In the data rows, 128 means zero.
Here are some points:
array([108, 117, 145, 129, 140, 104, 173, 123, 122, 131, 131, 130, 124, 151,
        98, 133])
array([135, 134, 166, 140, 148,  81, 197,  69, 125,  97,  86, 155, 127, 110,
       114, 150])
array([132, 137, 118, 131, 125, 138,  84, 131, 127, 126, 134, 112, 111,  90,
       185, 128])
array([137, 108, 157, 106, 105,  99, 212,  89, 129, 120,  88, 150, 138, 188,
        79, 156])
array([139, 162, 102, 147, 162, 119, 105, 151, 105, 109, 152, 154, 142,  79,
       157, 104])
array([121, 116, 175, 136, 119,  85, 206,  72, 130, 124,  68, 138, 105, 143,
       122, 144])
array([149, 131, 115, 163, 128,  69, 164, 110, 141, 100, 126, 172, 154,  91,
       132, 125])
array([125, 116, 126, 120, 124, 151,  88, 163, 126, 131, 136, 101, 140, 108,
       146, 129])
array([111, 133, 107, 106, 118, 166,  59, 178, 134, 162, 140,  85, 130, 112,
       156, 124])
array([ 73, 122, 132,  93, 136, 152, 154, 135, 123, 164, 135,  82,  91, 178,
        58, 107])
array([120, 125, 115, 113, 122, 163, 116, 154, 132, 145, 121, 105, 123, 146,
       118, 129])
array([175, 141,  99, 139, 110, 176,  49, 173, 139, 116, 155, 141, 153,  78,
       154, 106])
array([140, 127, 109, 110, 116, 133,  87, 147, 137, 128, 137, 120, 142, 126,
       160, 134])
array([147, 139, 129, 146, 138,  92, 173, 105, 132, 121, 138, 168, 134, 155,
        91, 120])
array([ 99,  97, 170,  71, 133, 181, 126, 141, 135, 176, 117,  79, 119, 181,
        88, 179])
array([134, 121, 183, 160, 146, 106, 181,  63, 150, 114, 126, 152, 108, 160,
        97, 175])
array([133, 128, 113, 124, 120,  79, 183, 115, 117, 110, 102, 159, 153, 142,
       110, 108])
array([135, 133, 135, 166, 149, 123, 128, 103, 133, 113, 124, 139, 117,  78,
       162, 141])
array([115, 118, 139,  57, 114, 203,  79, 196, 113, 164, 153,  70, 138, 170,
        95, 135])
array([122, 108, 173, 111, 136,  94, 209,  75, 137, 131, 105, 141, 127, 173,
        65, 158])
array([147, 160,  83, 159, 127,  93, 100, 161, 120,  86, 141, 163, 170,  54,
       161,  89])
array([130, 121,  67,  80,  97, 130,  77, 165, 107, 152, 137, 114, 163, 131,
       143, 105])
array([161, 112, 158, 205, 132, 133, 115,  94, 149, 117, 129, 164, 119,  78,
       187, 164])
array([106, 126, 102,  81, 120, 173,  81, 174, 108, 163, 158,  81, 112, 162,
       108, 111])
array([ 82, 101, 181,  85, 132, 171, 135, 131, 124, 171, 114,  71,  87, 178,
       106, 164])
array([123, 128, 100, 140, 113, 101, 139, 132, 131, 127, 128, 148, 136, 131,
       137, 119])
array([116, 132, 109, 117, 117, 154,  76, 163, 131, 154, 134,  91, 135,  99,
       160, 126])
array([123, 146, 180, 152, 164,  90, 219,  67, 114, 104, 131, 167, 100, 158,
        91, 148])
array([128, 128, 113, 120, 125, 162, 106, 149, 125, 152, 133, 130, 132, 119,
       127, 147])
array([ 97, 131, 131,  82, 109, 177,  93, 169, 119, 138, 124,  74, 116, 139,
       122,  97])
array([145, 135, 117, 131, 126, 138, 105, 160, 114, 132, 133, 148, 137, 100,
       155, 116])
array([140, 139,  92, 164, 130, 100,  92, 128, 142, 122, 137, 145, 143,  47,
       186, 116])
array([104, 125, 160, 123, 158,  75, 220,  60, 118, 122,  97, 128,  98, 191,
        90, 169])
array([118, 136, 105, 123, 117, 101, 136, 134, 120, 127, 128, 132, 132, 136,
       128, 105])
array([114, 120, 122, 109, 119, 171,  83, 176, 122, 147, 135,  89, 135, 112,
       147, 133])
array([135, 118, 170, 179, 150, 140, 135, 100, 153, 109, 143, 131,  94, 121,
       125, 147])
array([105, 128, 176, 163, 179, 120, 182,  71, 141, 131, 123, 141, 103, 150,
        87, 176])
array([115, 123, 130, 107, 114, 177,  54, 175, 122, 146, 157,  89, 121, 113,
       179, 135])
array([159, 135,  47, 126,  94,  71, 127, 155,  96,  91, 156, 196, 188, 141,
       121,  68])
array([104, 116, 120,  87, 109, 184,  80, 184, 123, 166, 144,  75, 142, 154,
       115, 154])
array([127, 133, 106, 109, 112, 177,  79, 160, 135, 153, 136,  98, 108, 152,
       134, 140])
array([159, 144,  53, 133,  95, 134,  59, 167, 122, 136, 150, 145, 141, 105,
       184,  92])
array([160, 132, 146, 171, 133,  73, 193, 102, 127,  82, 109, 184, 130, 105,
       125, 118])
array([145, 121, 100, 159, 111, 121,  89, 134, 132, 117, 129, 140, 133,  77,
       197, 111])
array([163, 120, 167, 201, 133,  95, 171,  41, 137,  79, 104, 188, 116, 104,
       178, 175])
array([145, 145, 124,  99, 134,  93, 172, 113, 111, 107,  89, 162, 157, 137,
       101, 124])
array([136, 159,  73, 138, 125, 154,  26, 178, 118, 141, 172, 120, 142,  51,
       206, 121])
array([144, 137, 114, 165, 107, 158,  56, 160, 131, 126, 158, 110, 108,  52,
       211, 118])
Then 40 other points, each followed by its number:
array([157, 151, 136, 163, 157,  94, 147, 111, 142,  68, 108, 173, 140,  88,
       132, 112]) 0
array([149, 131, 119, 126, 127, 163,  36, 153, 140, 151, 150, 119, 142,  73,
       190, 148]) 1
array([109, 113, 153,  95, 123, 120, 166, 106, 119, 138, 102, 108, 107, 173,
       124, 146]) 2
array([122,  95, 176,  86, 137, 187,  92, 124, 139, 145, 131,  76, 131, 178,
       113, 178]) 3
array([124, 112, 193, 135, 142, 147, 159, 102, 143, 123, 117, 118,  96, 152,
        93, 159]) 4
array([150, 133, 124, 136, 135, 160,  66, 159, 137, 150, 135, 121, 129,  89,
       171, 145]) 5
array([129, 129, 105, 105, 118, 167,  50, 181, 136, 140, 128,  99, 140,  87,
       189, 122]) 6
array([125, 149, 147, 139, 156, 115, 165,  99, 115, 115, 150, 159, 104, 134,
       109, 137]) 7
array([137, 130, 144, 164, 148, 154, 100, 135, 141, 133, 148, 125, 110,  78,
       176, 153]) 8
array([144, 137, 116, 165, 126, 140,  75, 158, 136, 116, 147, 134, 143,  50,
       176, 124]) 9
array([170, 152,  98, 179, 122,  75, 122, 108, 138,  89, 118, 182, 146,  47,
       190, 109]) 10
array([ 95, 125, 151,  90, 126, 170, 113, 144, 131, 152, 121,  66, 110, 167,
        95, 140]) 11
array([115, 140, 136,  86, 136, 179, 106, 139, 121, 143, 108,  98, 131, 142,
       112, 144]) 12
array([125, 146, 101,  77, 140, 157,  88, 159, 118, 156, 136, 115, 146, 130,
       108, 123]) 13
array([136, 172,   0, 152,  89,   0, 143, 148,  87,  38, 135, 215, 241, 107,
       114,   0]) 14
array([ 99,  92, 157,  79, 119, 192,  74, 145, 146, 178, 134,  57, 117, 158,
       137, 174]) 15
array([127, 127,  68, 127, 107, 119,  75, 185, 122, 135, 173, 129, 168, 125,
       130, 105]) 16
array([134, 119, 118, 150, 130, 153,  73, 150, 135, 157, 153, 121, 128,  75,
       174, 150]) 17
array([120, 139, 126,  76, 137, 163, 110, 171, 102, 124, 144, 100, 141, 178,
        70, 104]) 18
array([178, 137,  91, 144, 106, 158,  52, 163, 132, 110, 140, 137, 140,  81,
       189, 127]) 19
array([140, 127, 138, 109, 115, 138, 144, 135, 140, 123, 122, 134, 146, 162,
        66, 116]) 20
array([112, 110, 126, 106, 119, 162, 109, 153, 130, 177, 138, 104, 117, 139,
       132, 140]) 21
array([107, 115, 140, 126, 104, 179,  84, 161, 128, 138, 146,  82,  99, 120,
       148, 124]) 22
array([149, 136, 148, 179, 136,  80, 183, 108, 145,  85,  99, 180, 142,  77,
       123, 125]) 23
array([158, 140,  78, 183,  96,  95,  99, 127, 135, 100, 127, 155, 139,  52,
       195,  89]) 24
array([147, 166, 117, 147, 145, 147,  72, 157, 137, 119, 135, 145, 138,  65,
       162, 114]) 25
array([110, 120, 130, 108, 118, 156,  99, 124, 132, 161, 132,  95, 115, 138,
       153, 149]) 26
array([143, 151, 102, 178, 146,  98, 126, 124, 149, 104, 134, 175, 132,  71,
       139,  93]) 27
array([156, 139, 116, 157, 130, 100, 130, 136, 133,  93, 127, 169, 153,  80,
       143, 109]) 28
array([138, 119, 151, 148, 143,  78, 193,  98, 139, 105, 138, 163, 123, 167,
        74, 147]) 29
array([113, 122, 101, 103, 140,  93, 169, 149, 110, 141, 123, 143, 155, 152,
        95, 115]) 30
array([114, 118, 161, 112, 132, 135, 179, 118, 139, 144,  90, 121, 117, 176,
        85, 157]) 31
array([121, 116, 132,  97, 123, 155, 101, 135, 127, 150, 134, 106, 125, 140,
       133, 144]) 32
array([116, 123, 147, 167, 131, 123, 134, 109, 140, 122, 121, 115,  94,  98,
       158, 132]) 33
array([ 97, 119, 133, 102, 125, 105, 177, 121, 112, 138, 111, 125, 126, 176,
        81, 127]) 34
array([137, 151, 117, 122, 154, 170,  57, 174, 105, 136, 165, 109, 129,  83,
       164, 136]) 35
array([135, 152,  82, 131, 130, 111, 118, 132, 121, 115, 148, 148, 143, 114,
       129, 108]) 36
array([148, 135, 115, 168, 133,  99, 134, 125, 141, 111, 155, 165, 133, 120,
       126, 134]) 37
array([109, 118, 136, 122, 134, 152, 101, 155, 118, 157, 156,  94, 117, 127,
       140, 131]) 38
array([161, 133, 182, 213, 119,  91, 169,  78, 143,  66, 100, 178, 111,  68,
       187, 148]) 39
Which of these numbered points is nearest to each point below, ignoring the 2 directions in which the first points spread most? Its number follows each.
array([141, 124, 129, 130, 144, 156,  86, 150, 130, 156, 138, 115, 129, 105,
       153, 141]) > 5
array([128, 128, 176, 125, 130, 163, 147, 116, 132, 128, 116, 105, 104, 161,
       102, 158]) > 4
array([115, 124, 136, 155, 151,  60, 210,  97, 110, 108, 126, 161, 126, 120,
       104, 106]) > 34
array([135, 170,   0, 112,  77,  74,  15, 231,  85,  86, 176, 154, 255,  76,
       180,   0]) > 14
array([139, 122, 105,  62,  94, 170,  69, 173, 117, 130, 133,  92, 140, 167,
       129, 111]) > 20
array([125, 133, 122, 138, 138, 101, 130, 123, 138, 129, 125, 126, 134,  99,
       140, 125]) > 10
array([118, 115, 204, 165, 166, 102, 229,  43, 162, 103,  93, 154,  88, 190,
        64, 165]) > 4
array([133, 104, 153, 133, 112, 186,  66, 122, 157, 147, 121,  92, 120, 132,
       161, 165]) > 15
array([110, 152,  75, 154, 133, 136,  84, 158, 134, 143, 158, 117, 113,  67,
       151,  90]) > 27
array([135, 143,  92, 149, 117, 149,  52, 162, 131, 133, 147, 122, 117,  60,
       215, 104]) > 33
array([ 97, 114,  98,  77, 104, 135, 113, 177, 115, 154, 151,  91, 157, 181,
        75, 117]) > 16
array([124,  99, 178, 130, 176, 167, 130, 125, 133, 140, 110, 109, 108, 143,
       123, 163]) > 5
array([129, 155,  86,  89, 125, 178,  70, 216, 111, 118, 155, 107, 154, 146,
       104,  81]) > 18
array([143, 139, 131, 149, 150,  68, 203,  90, 130, 107, 126, 181, 135, 160,
        70, 126]) > 36
array([102, 138, 126,  64, 130, 170, 127, 183, 104, 133, 135, 100, 144, 209,
        50,  98]) > 18
array([111,  95, 191,  82, 128, 228, 119, 110, 134, 167,  95,  76, 104, 188,
       106, 177]) > 3
array([118, 119, 134, 113, 119, 182,  86, 179, 123, 132, 137,  91, 133, 114,
       132, 138]) > 9
array([134, 156, 146, 120, 150, 108, 180,  90, 121, 111,  99, 153, 123, 126,
        97, 143]) > 12
array([160, 138,  97, 194, 139,  74, 135, 111, 136, 109, 143, 190, 137,  54,
       183, 125]) > 21
array([141, 144, 132, 135, 120, 155, 104, 120, 140, 117, 118, 117, 121, 129,
       141, 119]) > 11
array([ 98, 153,  38, 120,  96,  45, 155, 131,  86,  71, 124, 150, 177, 154,
       113,   0]) > 14
array([160, 147, 134, 198, 137,  82, 176, 109, 133,  89, 121, 186, 118,  72,
       146, 119]) > 23
array([112, 129, 160, 107, 127, 101, 192,  82, 113, 122, 108, 126,  98, 181,
        92, 140]) > 2
array([110, 119, 161,  86, 149, 137, 172, 129, 111, 136, 128, 113, 117, 183,
        73, 132]) > 28
array([116, 132, 139, 126, 123, 130, 136, 109, 128, 156, 103, 111,  99, 113,
       152, 146]) > 26
array([149, 118, 104,  99,  82, 144,  68, 146, 122, 127, 117, 116, 147, 123,
       181, 134]) > 2
array([129, 125, 103, 118, 104, 161,  83, 173, 122, 132, 156, 109, 141, 135,
       147, 119]) > 37
array([141, 147, 110, 158, 122, 173,  78, 171, 131, 135, 152, 134, 120,  73,
       172, 120]) > 9
array([118,  95, 155, 131, 132, 146, 129, 129, 133, 161, 134, 108, 112, 124,
       130, 171]) > 17
array([115, 117, 129, 115, 125, 133, 150, 137, 125, 160, 132, 120, 122, 153,
       106, 131]) > 21
array([125, 109, 172, 114, 124, 206,  89, 148, 149, 148, 141,  84,  95, 151,
       139, 168]) > 4
array([120, 125,  91,  89, 123,  82, 174, 133, 117, 136, 117, 153, 165, 147,
        87, 108]) > 30
array([171, 141, 117, 179, 128, 123, 123,  86, 150, 116, 123, 174, 122,  64,
       181, 139]) > 5
array([144, 142,  47, 118, 125, 113,  88, 169, 115, 134, 142, 156, 176,  76,
       149,  96]) > 30
array([158, 140,  95, 141, 160, 106, 124, 113, 130, 118, 128, 166, 141,  87,
       141, 128]) > 13
array([145, 113, 163, 162, 115, 121, 173,  91, 146, 134, 107, 145, 107, 112,
       142, 156]) > 21
array([135, 118, 132, 173, 165, 106, 120, 117, 146, 139, 155, 143, 121, 111,
       144, 146]) > 38
array([139, 120, 139, 164, 150, 149, 110, 127, 156, 140, 138, 126, 114,  88,
       147, 126]) > 4
array([ 98, 116, 143, 101, 115, 164, 109, 126, 124, 170, 112,  79, 111, 134,
       150, 148]) > 26
array([101,  98, 146,  78, 112, 190, 108, 154, 136, 185, 127,  77, 109, 190,
       100, 163]) > 21
array([130, 122, 156, 114, 124,  89, 214, 116, 129,  88,  83, 148, 155, 182,
        50, 133]) > 20
array([185, 137, 128, 174, 120, 120,  92, 136, 128,  98, 133, 159, 140,  55,
       194, 130]) > 5
array([134, 151, 107, 109, 162, 110, 144, 123, 116, 117, 124, 160, 145, 115,
       104, 119]) > 13
